A state moves one step at a time under one of 4 hidden systems, and each row is a state written as 64 numbers. Each run below is a few steps of one system.
In the rows, zero is written as 128.
rubu, path 1 (9 x 64):
[[101  90 117 128 142 102 128 153 110 113 114 138 173  82 111 114  98 118
   98 192  86 109  97 143 117  82 192  99 161 179 143 108 121 149 160 182
  148  89 125  81 124 109 146 120  61 143 115  85 136 176 147 122 102  64
  117 135 127 137 148 151 158 133 132 101]
 [ 66  98 121 124 158 108 113 154 122 114 142  84 159  96 111 125 100  99
  112 198  92 109 106 154 100  74 170 129 146 170 118 138 114 155 147 144
  142  98 128  55 112 102 151 156  59 170 107  69 139 186 123 109 104  78
   96 124 151 139 105 127 162 131 136 106]
 [ 53 106 139 129 192 120 119 147 123 133 159  49 132  86 126 120 117  71
  132 179 108 126 117 160 110  74 132 145 146 145 118 143 113 152 111 116
  127 115 124  47  95 115 164 183 102 178 100  73 136 169 140 101 100 128
  109 124 165 126  99 107 169 120 122 117]
 [ 70 110 141 148 195 118 136 149 118 168 153  65 134  71 150 111 121  55
  141 162 121 158 111 161 132  97 109 140 151 118 125 130 125 146  94 112
  132 124 106  68  83 137 172 161 126 158  92  85 143 156 171 108  92 170
  161 122 159 129 111 128 179  88 105 128]
 [112 124 145 154 160  99 138 155 118 180 131 105 145  66 163 108 110  75
  118 171 125 162  92 153 134 132 107 114 142 116 132 117 140 138 100 130
  154 111 102 105 103 150 182 120 113 129  94  94 151 168 178 116  82 164
  199 120 141 154 116 157 200  61 103 141]
 [138 145 129 143 106  84 121 162 125 160 121 137 151  86 157 123 104 110
  100 187 120 152  80 158 115 153 120 116 131 123 117 118 140 137 122 131
  174  96 106 132 135 153 182 105  72 121  94  89 163 194 149 121  91 128
  195 107 125 167  78 162 209  55 122 129]
 [128 162 122 122  82  85  99 165 137 129 129 123 139 124 146 139 110 131
  107 182 116 132  98 157  96 149 116 136 111 124  96 134 133 139 128 114
  169 101 124 131 156 146 171 132  64 130 101  85 166 205 103 115 100 106
  150  96 139 176  34 139 201  75 141 127]
 [111 167 125 120  96  99  99 150 139 122 149  88 115 147 146 144 121 125
  127 160 130 126 127 150  90 148  83 171  98 109  82 157 127 128 104  77
  152 114 133 128 141 144 169 167  95 152 102  92 157 185  85 113 111 130
  119  94 158 157  21 111 185  94 143 135]
 [111 165 133 134 124 118 113 137 142 146 156  78  97 149 157 144 141 107
  152 125 153 144 139 144 113 162  56 179  95  83  92 159 123 123  87  60
  138 142 130 142 132 160 161 167 145 142 111 118 144 147 110 113 121 181
  139  99 155 139  45 102 164  94 126 152]]
Luve, path 2, 9 rows:
[[ 89  93 119 108 169 163 124 108 132  79 141 103 126 144  88 130 133 130
  141 113 114  96 158 116 119  71 165 140 141 157 139 133 109 143 148 135
   95 136 145  82 113  95  93 175 136 160 142 127 106  99 112 124 152  96
   47 145 137  89 156  92  68 202 140 109]
 [ 92  85 119 115 154 121 124 142 122  95 119 129 171  94  95 120 104 124
  111 178  85 101 112 137 120  68 201 105 159 185 141 117 120 150 168 177
  131  98 131  71 116  90 121 133  73 148 125  96 129 154 131 119 119  59
   96 142 127 123 155 135 129 157 137  97]
 [136 130 108 123  85  82 122 161 126 120 104 165 171 107 127 126 101 143
   86 196  97 114  88 147 107 125 178 101 135 159 123 114 127 137 164 163
  170  79 120 128 149 123 153  96  40 122 114  85 150 194 124 126 107  62
  146 114 115 159 105 166 180  99 143 101]
 [168 176 115 116  44  91  98 147 142 119 116 154 127 151 141 143 111 171
  100 151 131 126 110 136  96 178 114 134  92 111 103 129 136 125 131 110
  164 100 132 173 174 148 158 108  77 110 118 117 159 191  92 128 121 102
  143  95 120 172  52 146 183  90 145 134]
 [144 175 119 109  80 125 105 127 154 111 141 109  86 189 132 155 139 156
  133 112 148 125 148 116  93 167  80 177  78  91  88 159 126 122 112  68
  132 141 144 170 159 143 133 156 135 133 135 141 135 135  72 124 147 140
   96  98 140 142  48  98 131 124 140 145]
 [ 85 134 127 110 156 159 112 118 150  98 165  59  89 167 111 142 150 115
  152 107 140 117 165 125 102  99 105 183 108 112 101 161 114 141 112  74
  107 150 139 102 117 115 116 192 148 169 127 129 116 105  91 107 145 145
   61 125 158 105  80  74  98 161 134 131]
 [ 57  89 136 119 200 147 124 131 127 111 159  55 129 101 102 126 124  84
  137 156 110 118 139 144 112  57 150 143 151 154 128 141 112 164 128 119
  114 136 127  45  93 103 127 183 113 178 117  92 121 132 133 106 124 118
   74 137 157 106 125  97 123 159 126 107]
 [ 78  89 130 135 171 102 123 158 112 141 132  96 162  64 128 114 102  82
  109 203  93 132  92 160 115  82 165 112 163 164 133 123 120 149 136 160
  149 101 114  61 105 119 167 137  74 157 101  71 142 185 162 112  90 101
  140 124 144 143 127 147 178 105 121 108]
 [135 146 129 141 105  79 115 169 125 158 117 140 154  89 158 121 108 105
  105 191 120 147  85 163 119 149 125 118 134 128 119 116 138 136 126 134
  172  94 112 130 137 151 178 104  76 119  94  85 161 196 141 119  90 120
  190 109 129 169  81 165 207  55 122 128]]
segu, path 3:
[[ 96  90 147 142 213 167 160 105 121 146 142  98 118 111 119 111 151  85
  159  90 137 138 152 119 156  89 126 132 150 132 155 125 124 127 107 122
   91 155 122  98  77 120  98 149 195 144 133 145  97  62 167 126 138 176
  118 159 132  84 197 118  80 164 106 138]
 [ 77  73 132 119 203 166 144 111 122 106 138 103 132 114 101 116 137 102
  146 117 114 109 149 115 139  66 164 131 160 162 149 122 121 144 141 144
   89 143 132  74  97  96  93 161 152 154 140 132  99  82 143 125 146 119
   79 161 136  86 189 105  70 192 122 112]
 [ 83  96 116 103 164 157 119 119 137  81 142  89 122 145  85 138 133 130
  139 132 114  97 155 125 111  71 162 149 132 163 124 147 109 148 148 125
   99 135 142  78 124  93  94 178 123 164 144 117 110 112  98 123 150  91
   43 142 144  95 129  91  81 194 145 108]
 [ 83 132 121 101 144 146 103 124 154  89 159  61 109 163 103 148 139 122
  143 129 128 104 158 128  93  98 120 179 108 131  93 166 109 145 130  85
  115 141 146  94 128 112 116 195 119 172 127 114 124 128  80 110 151 114
   52 125 159 111  73  77 104 164 140 117]
 [ 76 141 138 122 163 137 112 133 143 124 169  45  97 144 130 135 141  89
  156 132 140 133 155 145 106 111  81 184 112 106  93 167 113 144 100  65
  117 146 133  96 112 135 148 200 140 173 112 105 130 136 102 102 126 166
   96 115 170 119  58  82 136 129 126 133]
 [ 66 115 144 140 198 131 125 144 123 149 160  46 115  97 141 121 128  58
  156 149 129 151 129 153 125  96  96 161 134 110 118 145 122 152  90  92
  121 134 120  69  91 139 164 181 143 171  96  91 138 143 151 102 103 181
  132 119 169 123  96 105 165 104 108 132]
 [ 61  94 142 138 199 121 130 150 111 148 149  65 149  64 132 110 108  61
  128 176 105 139 103 161 125  77 141 130 160 146 130 131 117 151 118 135
  134 114 113  49  81 118 160 159 102 167  99  73 135 164 166 110  95 133
  141 125 154 130 124 126 173 111 116 114]
 [ 77  99 123 127 157 100 117 156 121 122 137  95 162  85 116 120  98  98
  111 198  91 112  97 156 104  76 178 122 156 172 121 132 116 149 150 155
  146  96 124  57 116 107 159 148  57 166 110  68 143 190 134 111 100  78
  111 128 147 140 116 129 169 125 132 100]
 [ 99 130 114 112 105  90  97 161 132 105 131 112 154 123 119 140 103 129
  100 197  96 103 106 152  82 104 155 144 126 157 101 142 118 148 154 131
  158  89 134 100 149 111 156 150  47 160 112  71 153 205  90 114 107  68
  103 109 141 158  59 127 175 119 152 105]]
mobi, path 4 (9 x 64):
[[ 73 104 122 104 162 143 108 133 135  88 150  75 135 130  91 133 120 113
  123 164 105  91 141 136  98  62 164 150 136 162 111 153 113 156 152 126
  119 122 142  60 116  89 119 179  88 173 126  97 121 143  99 110 134  80
   53 128 151 114 105  98 114 174 149 104]
 [ 74  82 131 119 198 168 139 112 127 105 148  92 125 119  93 117 137 107
  146 111 115 113 155 120 135  66 155 137 155 155 143 130 114 145 134 137
   88 145 141  69  96  98  94 166 154 162 142 133  98  85 134 122 145 125
   69 156 139  87 178 102  72 191 121 110]
 [109  76 132 146 192 158 161 110 113 144 120 139 142  93 114 102 135  97
  137 111 118 131 129 120 165  86 167 101 172 149 169 105 125 135 135 167
  103 137 117  95  89 112  99 119 163 128 140 140  95  77 181 136 131 139
  135 164 119  91 233 142  87 158 109 114]
 [124  91 135 149 167 124 157 139 103 159  98 154 165  59 129 107 113 101
  118 145 106 142  96 140 161 103 172  86 174 152 171  93 130 132 130 179
  132 105 101  98  97 124 137  91 119 109 118 112 131 129 199 136 106 125
  180 145 110 125 206 173 151 107 112 113]
 [101 108 132 146 154  91 130 162 114 154 120 115 165  62 142 112 100  89
  105 201 104 139  82 154 122 108 153 103 152 146 130 111 129 145 130 161
  159  98 104  85 110 132 181 116  72 140  98  77 152 193 165 117  85 114
  172 123 138 156 119 160 196  78 120 120]
 [ 66 118 138 133 170  98 113 159 124 141 154  65 143  83 139 123 111  76
  125 193 108 136 107 162 102  95 120 145 135 140 106 147 123 148 111 114
  145 107 117  62 103 124 179 175  88 166  94  69 149 192 133 104  87 130
  130 117 167 147  66 117 187  98 126 123]
 [ 66 115 140 126 196 145 125 132 132 140 170  36 109 109 132 127 137  68
  155 136 131 144 143 149 115  87 100 169 131 110 117 149 119 142  94  85
  113 145 126  71  92 130 149 196 148 176 109 100 128 128 133 100 121 174
  103 125 169 113  98  90 142 130 114 131]
 [ 97 112 151 144 204 161 153 110 131 159 157  72  99 110 134 113 150  71
  165  92 156 155 152 126 155 112  92 149 134 100 141 138 126 128  85  95
   99 160 116 105  77 137 122 151 197 147 120 142 111  76 166 117 125 206
  139 143 151  95 161 111 106 134 103 146]
 [137 119 147 159 171 149 163 119 118 181 121 138 111  96 156 111 145  93
  154  85 149 174 123 121 176 148  96 118 142  95 160 107 135 120  85 123
  116 138 106 146  87 158 133 105 195 109 118 151 121  83 194 131 120 209
  196 136 122 108 188 150 134  98  96 145]]

Which system made each run below?
path 5, 5 rows:
[[ 91 126 147 151 171 108 123 155 121 169 149  72 128  77 157 117 121  63
  138 167 129 159 110 162 128 122  90 145 136 118 116 134 133 141  88 105
  140 123 112  89  97 149 183 158 123 151  94  87 151 170 158 107  88 174
  174 115 157 144  86 129 193  68 107 145]
 [125 142 142 150 137  94 128 158 122 176 132 110 134  78 169 119 118  87
  127 171 130 161  98 156 128 151  95 123 129 105 118 122 142 132  98 114
  161 114 105 127 114 162 184 121 112 127  91  99 158 181 164 116  85 169
  201 107 139 160  85 151 207  49 112 148]
 [147 161 130 137  90  85 110 163 127 155 121 136 143 106 160 130 108 123
  111 175 130 150  95 158 114 169 103 127 111 112 107 128 138 129 115 114
  173 101 113 149 142 159 178 112  84 117  94  99 164 191 134 117  91 137
  189 102 135 173  59 156 212  53 129 139]
 [140 177 121 123  72  88 102 154 142 132 131 121 129 140 147 145 113 145
  114 164 125 136 113 151  96 164  97 145  99 107  91 140 136 127 115  95
  166 107 126 153 159 151 171 131  86 131 106 101 165 190  96 118 109 123
  146  89 138 171  28 129 192  73 138 137]
 [131 179 125 123  84 104 101 146 145 126 148  98 102 165 147 147 125 135
  138 135 144 134 133 140  92 168  70 171  84  96  84 153 126 119  98  70
  148 124 140 152 150 151 161 154 115 140 116 114 152 172  82 116 126 149
  122  94 151 155  26 102 167  95 139 145]]
 | rubu
path 6:
[[100  75 128 126 184 156 151 109 118 116 117 137 152  93 103 108 128 109
  127 125 104 114 131 118 150  74 187 105 171 168 162 110 121 141 154 172
  104 125 119  81  96  97  95 124 133 132 138 126 104  92 161 131 137 105
  107 160 119  95 213 137  86 173 125 102]
 [143  92 120 132 122 112 142 133 109 125  89 187 174  87 117 109 101 140
  101 159 101 125  93 129 139 112 191  78 159 168 165  89 130 132 159 192
  143  91 119 124 129 118 127  79  91 108 128 115 134 146 161 142 116  79
  156 140 104 135 190 176 143 126 132 106]
 [188 153 114 129  53  91 137 139 129 131  82 209 152 136 139 129 113 176
   95 142 124 129  99 123 124 177 144 100 116 130 133 102 144 116 149 149
  157  93 124 194 162 144 134  62  92  80 129 136 142 156 121 145 125  93
  169 113  91 159 126 179 158  94 142 127]
 [188 171 114 116  44 126 121 118 148 110 108 175 105 195 134 149 132 193
  119  94 148 130 143 103 113 189 102 138  81  95 111 126 132 106 130 103
  132 128 139 212 171 149 115  97 138  96 149 170 125 117  91 142 156 124
  125 113 110 140 100 127 118 122 144 143]
 [138 149 116 103 112 168 117  98 150  89 137 123  90 198 108 144 151 169
  148  69 145 107 174 104 121 136 110 167  94 112 117 145 122 118 131  87
   97 151 150 160 138 123  84 156 159 131 153 163 111  75  77 134 176 134
   68 128 128  99 114  91  64 180 145 132]]
 | Luve
path 7 (5 x 64):
[[198 167 120 135  45 101 128 136 133 140  94 197 135 148 148 135 118 172
  109 125 141 140 106 118 127 191 119 114 105 108 126 110 142 107 129 132
  159 102 127 205 161 154 140  70 109  78 127 150 146 152 128 147 127 120
  181 105 101 161 111 167 161  83 137 138]
 [178 177 117 113  69 143 124 109 151 114 119 153  89 197 133 151 148 176
  137  74 159 134 156 104 124 183  85 154  78  86 115 136 137 110 116  84
  119 144 139 206 160 153 105 119 166 105 147 177 121  96  93 139 156 147
  121 117 112 125 103 113 100 135 139 147]
 [112 125 125 111 146 170 129  91 146  95 144 108  91 183 107 141 155 145
  158  71 141 112 176  99 121 118 113 163 108 119 125 149 122 126 117  89
   85 155 150 134 123 121  84 164 174 139 151 165  99  64  95 128 169 143
   67 139 136  88 136  87  63 190 135 135]
 [ 82  79 127 110 186 159 132 113 124  93 136 102 132 122  91 120 129 117
  132 125 108 105 150 120 130  62 172 129 154 163 146 132 115 148 146 146
   91 135 138  68 103  92  96 162 134 162 139 129 102  96 130 126 147  99
   65 159 138  89 176 104  76 196 133 104]
 [105  84 120 123 148 113 132 141 112 112 112 139 173  85 105 115  99 118
  103 179  87 108 102 141 127  76 199  90 168 185 152 103 121 146 167 185
  133  93 125  79 119  99 129 119  74 136 122  93 130 159 152 127 111  67
  119 137 123 128 165 151 140 142 135 100]]
 | Luve
path 8 (5 x 64):
[[ 80  79 141 140 218 157 154 118 113 146 135  98 143  82 118 106 138  70
  150 125 116 137 135 135 160  71 155 120 169 153 156 121 119 142 125 144
  102 138 118  71  74 115 114 154 159 148 119 120 105  92 171 118 126 151
  126 159 139  91 198 124 104 154 107 117]
 [121  87 136 148 166 122 151 141 107 156 106 148 164  59 132 101 114  93
  123 152 100 144  97 141 154  98 170  88 174 153 169  92 129 137 136 176
  141 101 100  97  96 124 139  97 114 114 111 106 130 140 196 127 102 117
  181 144 117 124 196 172 153 102 113 114]
 [177 135 128 145  95  98 147 139 118 159  92 193 149  98 156 113 112 135
  103 147 130 152  87 130 144 169 133  93 133 119 146  95 149 115 125 154
  157 102 108 175 134 155 151  65 113  82 117 128 147 149 169 141 111 133
  212 121 102 157 152 184 174  71 119 139]
 [191 169 125 138  64 121 139 117 136 146 102 185 106 159 153 138 138 157
  128  92 160 151 124 113 140 202  92 131 100  81 131 117 136 104 112 103
  135 128 125 218 152 164 130  83 161  78 137 170 133 112 131 145 138 160
  177 116 107 139 132 151 135  94 125 145]
 [159 146 130 117 120 166 139  92 146 118 130 138  85 180 127 134 157 159
  158  50 165 135 169  93 140 154  88 154  98  89 130 133 135 110 104  87
   97 160 138 187 130 146  88 133 194 111 146 186 109  51 113 140 168 172
  116 130 116  97 140 109  69 158 132 150]]
 | Luve
